Named turns come first, each shown by rows before and after it. Which turns, in which order, take the first row of each pair that follows to the second? Write the first one first, as in the answered first pair.
j_974:
[  9.6   3.7   1.1 -15.7  -6.5  11.6  -8.5  22.7   6.1   5.0 -15.6  29.5
   2.2 -10.5   0.8  -4.3  -1.2] |-> [  8.9  -3.5  -1.3  -0.1   3.5  -2.9 -11.9  12.9  15.9 -12.1  -4.5  33.7
  -5.7 -16.4 -10.1  -6.1  -3.1]
[ -0.7 -10.0   5.1  -7.4  -1.0  -5.0 -15.9   7.2  10.4  -5.1  -9.0  33.8
   5.4  -8.3  -1.5  -4.3  -3.2] |-> [ -5.1  -7.0   0.7   6.0  -7.6 -17.5  -7.6   3.9  13.5  -9.3  -5.8  28.3
   8.1  -5.2  -8.5 -11.7  -9.3]
[  9.6 -16.3  -4.8   0.6  -1.9 -30.1 -11.2  -1.5  14.3 -19.8  -5.2  25.5
 -15.9  -3.6 -12.2  -2.9  -5.8] |-> [  3.8  -0.1  -6.3   1.7 -30.6 -34.8  12.2   6.2   3.2  -3.0 -13.7   8.7
  -3.0   6.6 -12.2 -10.5 -13.1]
[ 10.4 -24.2  -9.3  -2.0  19.7  -2.4 -17.4 -11.6  27.0 -15.8  31.9   3.1
   9.3 -11.7   2.2   9.4   6.0] |-> [  2.2 -10.1 -16.9  13.9 -13.9 -26.4  14.4 -10.4  21.4  -8.4  27.3 -15.9
  18.7  -1.3  -9.8  -2.4  -9.4]
j_615:
[  2.9  21.2   3.5  -2.5   1.0   4.2 -18.6  -0.9  -2.7   6.6  -9.9  -0.1
  10.9 -15.4 -24.9  19.7  -9.4] |-> [  3.6  18.7   8.1  -5.8  10.3  14.5 -20.6  -2.5  -9.5   8.9 -10.9  -8.7
   8.8  -9.2 -15.5  22.8  -1.4]
[  5.5  22.7   3.1  -9.4   2.5  19.1  -2.2 -10.2 -15.6   6.6 -14.0   3.7
  -0.2 -12.7  -2.4   8.6   5.1] |-> [  5.5  19.2   1.9  -8.9  -1.8  11.9  -5.0  -1.6  -4.6   4.2 -14.4  20.3
   1.4 -19.4  -7.6   4.3  -0.8]
[ 10.3   9.9   2.8   4.3  -9.0   3.8   9.8  -5.9 -14.0   8.2   2.0 -18.4
  -3.6  11.6  -2.7  -3.1  13.2] |-> [ 14.1  -5.3   5.7  -8.8  -5.8  11.1  -4.7  18.4   1.9   8.0  -6.9  13.3
 -11.2   6.8   1.1  -9.1   8.9]
[  6.1   2.9   5.4 -18.6  -3.3  18.3   7.6   3.5  -6.5  11.4  12.2  -4.1
  10.9  13.9  14.3   8.0   2.1] |-> [  7.7   0.9  -1.8 -16.5 -14.4   2.4   7.2  13.4  11.0   6.0  12.3  21.5
  13.3   1.8   1.0   3.0 -12.2]
j_944:
[ 14.2   6.6  -3.3  -2.1 -17.2  -9.7 -10.5   8.3  -0.9  18.4 -16.5  -5.3
   5.5  12.9  -7.5  -7.5 -22.3] |-> [ 10.0  -2.1  -2.0   0.0  -9.6 -11.9  -4.6   9.3   4.0  15.0  -7.4 -16.9
   3.1  23.2  -1.7 -10.3 -22.7]
[  0.3  -0.1   4.7  -3.0   4.6 -12.5  -3.5  -7.3  -1.4  -5.5 -17.6  17.5
  -8.0 -19.3 -11.1  -1.9   6.2] |-> [ -0.1   4.2  -8.7  -5.7  -6.5 -17.2   5.2 -16.7   3.3  -2.2  -1.1  -0.4
  17.9 -14.0 -11.9  10.3   0.9]
[ -1.4  13.6  -4.8  11.7  -3.2  -2.4   1.7 -21.8 -16.3  -0.2   5.4 -14.5
   0.8  -6.3  -7.7   4.9   2.3] |-> [ -6.9  -1.2   2.8  15.2   7.7  -2.9   3.0 -18.0 -12.3  -6.7   8.0 -20.8
 -10.0   3.3  -1.3  -2.7   6.6]
Pairs:
Between the rows of a pair lie two turns.
[ -1.1   0.2   3.7  -5.6  -9.4  -0.6 -11.9  24.6   6.5   4.1 -21.7  37.1
 -13.0 -11.8  -6.6 -15.2  -6.7] |-> [-12.9   7.3   1.0  27.4  -1.9 -16.4  17.7 -15.4 -12.7  -2.9   1.5 -32.8
 -12.6  13.8  -6.3 -11.1   1.9]
j_615 then j_944
[  3.6   8.6  -9.9   2.7   5.2  -8.8 -10.4  -5.4  10.5  -3.2  10.4  14.8
  13.1  -8.3  -7.9  14.2 -14.8] |-> [  4.7  -1.3  -2.1  -7.1  15.3   5.8 -19.8   3.3  11.1   0.4   3.8  17.0
   6.6  -3.5   4.3  14.5  -8.5]
j_615 then j_615
[  0.7   1.9   8.2  15.9  11.4   1.6  -1.4  -6.4  -6.1  -4.6  -5.1  -4.2
 -12.0   1.3   3.1  -8.0   8.0] |-> [  1.5  14.3   3.5  16.6  -2.6   1.9   3.6  -6.7 -11.7   4.4 -10.9  -1.9
  -5.3  -2.3  -3.1  -6.1   2.2]
j_974 then j_944
[ -2.6   7.3   2.5   3.4 -20.8 -39.1   8.7 -14.2  10.2   6.7  11.0 -13.2
   6.9   6.0   2.1   7.5  -8.7] |-> [  2.4  11.3  16.5   2.7 -12.5 -27.6  -6.6  -2.5   0.6   6.4 -18.0  22.1
 -21.8  -9.8  -5.6  -3.6  -2.9]
j_944 then j_944
[ -2.8  23.5  -5.5  -8.8   0.3   7.8 -13.0 -14.9 -10.9   4.6  11.0  17.2
  14.1 -16.8  -1.4  27.7   9.4] |-> [ -2.9  20.3  -6.5 -10.6  -1.0   8.4 -16.7 -11.7  -7.4   4.5  11.5  23.6
  15.0 -19.2  -1.5  25.7   8.0]
j_615 then j_615
[  2.5  -9.7  -0.9   2.7  13.7  -2.7  -2.9   5.3   1.5 -19.8  -6.8  -5.7
 -12.1   3.9 -10.0 -15.5  -0.9] |-> [  1.1   1.3  -3.5   0.9  -4.3  -2.5   9.7   5.6  -8.8  -9.1 -14.5 -18.4
   1.0  11.5  -8.9 -14.4  -5.0]
j_615 then j_974
[  1.3  22.1  11.3   7.0   6.2  13.3   0.1  -4.9 -34.0  13.2 -18.5  -3.1
 -24.0   4.8   3.5 -11.8  11.3] |-> [  4.4  27.4 -18.7  -2.4 -27.3 -10.9   8.2  -3.6  -2.4  15.9   8.6  -3.4
  21.0  -4.3  -7.5   0.0 -15.5]
j_615 then j_944
[ -5.1  18.4 -23.4  -3.1   5.0   0.1   0.8 -12.2  -5.4 -11.4  -4.8  24.6
   8.2 -11.8 -17.2   5.2 -17.8] |-> [-12.4 -12.0 -12.5 -16.4  29.6  16.3  -2.1  -7.5  -1.7  -9.2  11.3  -2.1
   3.5  17.0  15.2   3.6  -6.1]
j_944 then j_615
[  0.7  -1.9  12.1   2.1  13.0  15.5   0.8   4.6 -10.2  -1.8  -7.1  -7.6
 -12.8   2.5   8.3  -3.4  11.3] |-> [ -2.9   1.0   5.9  16.3   4.6  -3.7  12.0  -0.7  -7.8  -6.7  -2.3 -14.6
 -15.0   3.7  -2.5  -8.8   5.8]
j_974 then j_974
[  5.1  18.6  22.1  -5.8  21.2  18.1 -11.3  -7.2 -48.1   8.6 -28.6  -5.4
 -22.8 -18.0  -0.8  -5.7  18.9] |-> [  9.6  35.6  -4.8   5.8   7.1  -8.4  -8.5 -34.4 -35.2  -1.6  -1.1 -13.7
   9.3 -35.2 -24.3  12.7   5.3]
j_974 then j_944
[ -5.0   4.9 -10.3  23.9  13.1 -21.3 -14.0  -2.4  10.9 -18.3  -4.0  13.8
 -14.7 -12.4 -25.1  -7.1  -5.9] |-> [ -7.0  -0.6 -17.3  25.4  11.5 -28.9  -5.9  -9.1  16.8 -20.5  13.6  -7.2
  -1.3  -3.6 -19.9  -1.1  -7.2]
j_944 then j_944
[ -0.2   3.5 -20.4  -1.7  -9.2  -7.1   2.6 -27.0  10.8  -2.1  28.1  -1.8
  24.8   0.6  -2.0   7.8  -2.9] |-> [  1.6  -5.2  -7.6 -27.6  -2.9  20.8  -6.7  -5.6   3.7  13.3  11.6   5.0
  21.9   9.8  21.8   8.0   7.6]
j_974 then j_615
[  0.0 -11.8   0.6  -3.6  -2.2   2.0  -3.8  12.3   1.4   0.5   7.2  -1.5
   1.3   6.9   9.0  -1.4  -1.9] |-> [ 2.3 -3.2 -3.5 -4.3 -8.6  2.0 -1.1 11.5  0.6  3.7  6.3 -2.8  8.0  2.1
  5.4  1.3 -5.0]
j_615 then j_974
[  4.4  12.2   4.8  18.6  -2.1  -9.1  -0.6   7.7   0.5   0.9 -10.9  37.6
 -11.3 -18.7 -13.2  -5.9  -6.2] |-> [  5.9  20.7  -8.8  -8.6 -19.3   6.6   7.3   4.7  -1.5  22.4   1.5   8.2
  30.5  -5.7   5.6  14.4  -8.4]
j_944 then j_974
[ -6.5  -0.1  -8.8 -12.3 -34.6  14.0   3.3  11.1  -2.1  14.9  -5.1  -5.3
  13.7  25.7   4.0  -4.9  -5.3] |-> [ -6.4  -6.0   1.1 -12.1 -24.1  17.1  -4.1  17.7  -6.3  14.0 -18.5  11.3
  -8.3  24.4   2.6 -14.6  -0.1]
j_944 then j_944
[  7.9  -1.0   6.6 -38.2  -9.7  24.9 -20.4  37.9   8.9  21.2 -25.6  47.2
  15.2 -19.3   9.1  -6.4  -6.5] |-> [  2.6  10.5  17.2 -30.5   8.7  48.4  -9.1   2.8 -31.7  30.1 -18.1 -16.2
  16.4   6.9  30.8  11.1  18.8]
j_615 then j_615
[  3.9   0.3  -1.2   1.3  -9.3   1.2  -1.4  -0.6  -1.5   1.7 -14.6  -6.2
  20.1 -16.5  -6.7   8.0  -0.2] |-> [  5.6  -4.0   0.9  -3.2  -8.1   4.7  -6.2   4.8   1.3   1.9 -17.2   1.5
  17.9 -19.0  -2.2   7.6   0.9]
j_615 then j_615
[  7.0   3.6  -2.5  -4.1  11.7  21.6  -7.6 -13.3 -13.5  -3.8   4.0 -24.5
   5.2   1.6   6.3  26.4   3.4] |-> [  1.8  -5.8  -0.7  16.7  20.2   0.4  -3.1 -18.0  -4.5 -19.7   9.1 -23.7
 -14.6   3.2  -5.0  11.9   0.0]
j_944 then j_974
[ -0.2  24.9 -12.4   9.0 -21.8  -5.0  -3.2  -4.7  -6.4   5.0  -7.1  14.0
   6.2 -17.6 -13.4   2.4  -3.3] |-> [ -6.3   0.4 -15.9   1.6 -10.5  -2.7   4.7  -9.8   2.7   3.7  19.0 -22.5
  21.7   8.7  10.3   8.6  -1.8]
j_974 then j_944
[  1.6  -7.7  -4.4  -4.4  -7.2  -9.2 -19.6  -1.6  17.1  -7.4  -4.4  17.1
  12.8  -6.9 -14.0  10.1  -7.7] |-> [ -0.3   3.6  -4.2  -9.9 -21.8  -6.3  -9.0   5.0  11.4   4.5 -12.0   8.4
  21.2  -1.0 -11.1   6.6  -9.1]
j_974 then j_974
[ 11.5   1.1   1.1 -18.3 -17.4 -32.3   3.5   3.4  25.0  16.9  -5.5  14.5
  18.1   6.0  11.1   1.0 -22.5] |-> [ 11.7 -15.3   8.3 -28.3  -1.3 -22.7  -4.8   4.8  27.6  14.0   0.1   8.8
  14.9  13.3  24.8   4.1 -15.7]
j_974 then j_944
[ -3.1  23.5  -3.3  24.4  -8.6 -17.9  20.0 -22.0 -21.5  -6.0  12.1 -28.8
   1.2   5.7 -19.0  -4.2   9.7] |-> [ -1.0  26.4   9.9  25.8  -1.5  -7.8   8.2 -10.5 -28.5  -8.5 -12.5   0.8
 -23.6  -7.4 -24.8 -14.0  13.8]
j_944 then j_944
[ -7.7 -15.8   9.6   6.2  12.7  -3.5   3.6  -6.5  -1.5 -10.8  10.6 -24.4
 -10.0  22.1  12.0  -2.1   7.5] |-> [ -1.8  16.0   4.6  18.1  -7.1 -12.7   0.3  -6.3 -10.9 -10.0 -14.3  14.2
 -15.4 -11.7 -18.7  -3.5  -1.1]
j_944 then j_615
[  5.0  -0.6  -4.7  15.0   6.2 -17.8  -4.6  -3.8  15.3 -29.5  10.2  12.8
 -12.7 -10.6 -31.8   1.5  -2.8] |-> [  6.7  17.5   2.1 -24.6 -22.4  22.0   3.4  20.6 -13.5  12.5 -19.7   5.0
  11.8   4.3  -2.2   6.4   0.9]
j_974 then j_974
[ -9.0   6.3   9.4  12.0  -9.8  -8.8  14.7   4.0  -9.8   6.3 -11.7  -7.2
  -8.0   6.0  -6.8  -8.7  -1.3] |-> [ -4.3  -7.5  19.5   3.4   8.4   6.4  -1.1  10.7  -5.7   3.3 -15.6   3.6
 -19.8   5.1   2.8  -6.4   7.9]
j_615 then j_974
[ 14.1  -2.5  -3.0 -16.7  10.2  30.4 -18.0   9.7   4.7  10.4  -0.2   4.2
   4.2  -4.8  11.7  10.7  -8.9] |-> [ 15.4  13.5 -17.4  -4.9 -13.0   8.9  -4.8   3.7  10.8   7.1   4.1   5.1
  17.4 -13.7  -8.0  10.9 -22.6]
j_615 then j_974
[ -2.2 -10.9  10.6  -6.4 -13.8   2.3   3.9  18.0   2.5   9.2 -16.5  -5.9
   4.7  19.3  12.0  -7.7  -1.9] |-> [ -1.6  -1.5   6.8  -9.2 -22.1   1.8   4.9  14.0   0.8  13.5 -16.0  -4.1
  14.6  14.0   8.9  -2.0  -5.4]
j_944 then j_944
[  4.8   4.3   3.8  -2.1  12.7   1.6 -13.8  -0.1   4.1  -5.8   5.3  16.1
  -3.5 -17.7  -6.9   3.8  -1.4] |-> [ -2.0  19.8   0.5  -1.3 -15.2  -7.3   7.3   7.0  -6.7   8.3  -3.0  -0.2
   7.8  -7.3  -9.1  -3.8  -9.9]
j_974 then j_974
[  3.6   1.4  -4.8   0.9 -10.7   3.8  12.2   8.6   4.4  -6.3 -12.1  19.1
  -8.1 -28.2   2.3  15.6  12.8] |-> [  1.9   4.0  -7.5   7.2 -17.5  -5.3  19.3   7.2   5.4  -5.4 -11.6  13.2
  -8.0 -27.0  -2.2  11.8   8.2]
j_974 then j_974
[ -4.4  10.4   0.6  11.0  -8.6  -2.0   1.7   0.9  -6.9  -4.8 -16.7  21.7
 -21.4  -7.1 -23.1  -7.9  -4.1] |-> [ -2.3  11.3   4.7  -2.0  -8.0  12.7  -3.6   6.1 -13.2   3.6 -23.5  23.8
 -18.4  -6.3 -15.5  -5.4  -0.4]
j_974 then j_974
[ -7.3 -21.9  26.8   6.2  30.4  26.2  -0.3  10.9 -14.1   3.4  -0.5 -14.5
 -22.9  24.6  29.8  -5.4   9.9] |-> [ -7.1 -26.3   8.8  31.5  16.9 -19.2  -0.7  15.0  19.3 -22.2  11.5  16.4
 -27.2   4.7  -4.0 -19.5 -15.0]
j_974 then j_615
[ -4.8  35.2 -14.0  -0.4 -19.5  23.5   3.0  -8.3 -14.3  18.5  -6.1  -0.9
  24.1 -16.3  -0.3  18.6  -4.1] |-> [-10.2   1.3 -11.9 -11.3  -2.6  28.6   5.8  -1.3   1.9  15.1  17.5 -26.5
  27.9  10.4  28.7  18.7  -2.5]
j_615 then j_944
[ -3.6  19.1   6.0  33.7   4.8  -8.8   6.6 -20.7 -28.0  -3.6  -5.0  -5.2
 -15.9 -14.5 -20.2  -1.7   9.3] |-> [ -3.5  26.2   4.7   8.6  -8.7  10.0  11.5 -14.1 -38.6  18.0 -10.6 -19.4
   7.4  -4.0  -3.2   5.7  10.8]
j_944 then j_974
[ -1.0  -1.4   0.6  -5.2  -7.6  -7.3  20.5   1.1 -18.1   3.5  -8.6 -22.5
  -6.7  10.9   4.5 -18.6  18.3] |-> [  3.8 -18.2   5.2 -16.0   3.6  -5.4   1.0  18.3   0.1  -1.0 -11.2  12.4
 -16.1  -2.0   5.0 -21.9  14.2]
j_615 then j_974
[ 12.7   6.5 -10.7 -20.5  17.3  15.0 -38.8   0.2  12.9 -19.6 -20.2  20.1
   1.1   4.8   8.2  11.0  -6.9] |-> [ 10.2  15.6  -6.9 -13.4  19.9  19.2 -28.5 -20.9  -5.4 -15.1 -12.7 -13.4
   5.4  16.2  12.7  18.3   3.8]
j_615 then j_615
[ -9.4  -6.7  14.4  -3.9  -7.4  -8.5  27.5  22.3  -9.0   4.1 -16.8 -14.8
  -7.4  24.8   7.5 -24.3  -9.4] |-> [ -6.0   8.6   9.2  -5.3 -20.3 -11.8  22.8  26.3  -8.1   6.8 -29.1   9.1
  -2.9   7.3  -5.9 -21.9 -16.3]
j_615 then j_944
